Small tables with named rows and columns. After each table, cells are looked up by row and column.

vef:
         mazu  tabasir  kifu  bes  sem  tomin  kol  gumu  dibunar  fimip
talunif    67       40    32   26   69     48   63    58       58     44
pobu       36       72    77   54   51     41   35    53       41     52
dukata     45       53    57   44   46     52   46    46       47     53
raf        60       51    63   47   64     44   56    60       56     43
kobiza     52       48    79   30   61     44   48    53       43     46
mudul      42       64    79   43   58     41   40    54       41     48
sinovo     40       55    36   68   39     55   41    46       49     60
tis        50       50    29   65   48     48   50    54       56     52
vozo       58       54    50   44   60     46   56    58       54     46
lotom      52       46    56   36   53     49   48    50       49     48
zul        37       34    45   13   37     64   35    34       33     65

dibunar of mudul: 41
dibunar of vozo: 54
bes of vozo: 44
kifu of talunif: 32
mazu of tis: 50
mazu of kobiza: 52
kifu of pobu: 77
dibunar of lotom: 49
gumu of vozo: 58
tabasir of mudul: 64
tabasir of tis: 50
kol of mudul: 40
kifu of mudul: 79
mazu of lotom: 52
fimip of mudul: 48
bes of kobiza: 30
kol of dukata: 46
kifu of zul: 45
kifu of tis: 29
sem of sinovo: 39
Row with the largest gumu: raf

masulo =
,balez,pakana,zek,dunasan
vinimu,152,110,165,46
fav,143,99,83,138
gikar,94,114,86,126
mip,148,95,81,117
zat,127,123,145,103
fasosi,83,134,105,163
poso,112,116,118,104
degap,150,119,170,74
nikili,78,125,57,207
taz,94,103,57,123

What is the dunasan of mip in masulo?
117
What is the balez of nikili in masulo?
78
What is the pakana of fav in masulo?
99
What is the dunasan of degap in masulo?
74
What is the balez of gikar in masulo?
94
What is the zek of zat in masulo?
145
What is the balez of taz in masulo?
94
What is the balez of zat in masulo?
127
What is the dunasan of vinimu in masulo?
46
What is the balez of fav in masulo?
143
What is the dunasan of gikar in masulo?
126
What is the balez of mip in masulo?
148
What is the zek of poso in masulo?
118
What is the pakana of degap in masulo?
119
What is the zek of taz in masulo?
57
What is the pakana of gikar in masulo?
114
What is the dunasan of nikili in masulo?
207
What is the pakana of vinimu in masulo?
110
What is the zek of degap in masulo?
170
What is the dunasan of poso in masulo?
104
Which row has the largest balez? vinimu

duvon
         pumodad  vetup    gik  begav
dalav      76013  67301  74567  87124
laz        43170  63803  30343  67713
mema       28012  53344  21508  37341
sovefef    24494  58502  39864  40867
sofef      60840  46221  79170  31462
leguliz    75068  63727  64021  81367
timuzus    48588  57409  23204  59541

vetup of leguliz is 63727
gik of sovefef is 39864
vetup of sofef is 46221
vetup of mema is 53344
gik of dalav is 74567
begav of sofef is 31462
begav of dalav is 87124
begav of timuzus is 59541
pumodad of sofef is 60840
begav of laz is 67713
gik of sofef is 79170
vetup of laz is 63803
gik of timuzus is 23204
gik of laz is 30343
pumodad of laz is 43170
begav of leguliz is 81367
gik of mema is 21508
vetup of timuzus is 57409
pumodad of timuzus is 48588
pumodad of sovefef is 24494
Which row has the largest gik? sofef

rap:
fields: lezulol, vupori, suz, lobasoz, sozep, salilur
fuf: [37.410, 52.249, 68.673, 59.136, 76.586, 40.112]
nefovof: [35.607, 53.168, 77.591, 14.452, 61.690, 33.557]
vamodi: [59.222, 60.068, 96.121, 47.127, 51.313, 64.413]
zun: [43.339, 48.234, 51.311, 9.185, 47.640, 38.513]
laz: [62.654, 49.548, 29.923, 98.081, 45.442, 64.036]
favibi: [44.360, 50.673, 37.860, 31.297, 42.443, 39.173]
fim: [35.816, 50.113, 67.048, 0.585, 59.469, 31.018]

lobasoz of favibi = 31.297
sozep of laz = 45.442
vupori of fim = 50.113
lobasoz of fim = 0.585
suz of vamodi = 96.121
salilur of vamodi = 64.413
vupori of laz = 49.548

Table vod
columns: legu, nane
veku: [193, 87]
desunek: [35, 97]
kapigu: [163, 99]
let: [32, 94]
dar: [135, 100]
sukosa: [190, 102]
bak: [127, 96]
fev: [43, 90]

What is the nane of let in vod?
94
What is the nane of bak in vod?
96
What is the nane of dar in vod?
100
What is the legu of desunek in vod?
35
What is the nane of kapigu in vod?
99
What is the legu of veku in vod?
193
What is the nane of desunek in vod?
97
What is the legu of dar in vod?
135
What is the legu of bak in vod?
127
What is the legu of fev in vod?
43
What is the nane of veku in vod?
87
Row with the largest nane: sukosa

Table liko
fields: sofub, nuv, tor, piduviv, ton, kar, vog, mis, mab, fipogu
vurof: [99.48, 65.70, 69.85, 80.74, 77.34, 90.70, 61.72, 47.12, 69.21, 33.66]
tek: [11.57, 47.26, 47.66, 37.20, 37.15, 26.20, 50.05, 66.60, 48.15, 75.39]
govu: [41.32, 42.63, 21.48, 66.46, 84.24, 94.09, 51.91, 47.59, 74.00, 39.06]
fab: [68.30, 70.09, 89.64, 40.79, 20.57, 14.07, 61.81, 67.24, 42.25, 77.58]
kem: [30.76, 51.98, 39.38, 46.12, 95.14, 59.49, 8.61, 76.76, 42.07, 53.68]
vero: [24.07, 35.33, 23.83, 58.71, 40.78, 59.16, 97.04, 32.00, 84.25, 61.93]
vel: [69.90, 66.90, 89.52, 42.20, 28.41, 17.57, 61.09, 70.74, 40.07, 79.33]

vero, mab => 84.25
vero, piduviv => 58.71
tek, nuv => 47.26
tek, fipogu => 75.39
govu, mab => 74.00
vero, mis => 32.00
vero, sofub => 24.07
vero, vog => 97.04
vurof, tor => 69.85
kem, sofub => 30.76
vel, ton => 28.41
vurof, fipogu => 33.66
vurof, ton => 77.34
tek, mab => 48.15
vel, nuv => 66.90
fab, mab => 42.25
fab, sofub => 68.30
tek, piduviv => 37.20

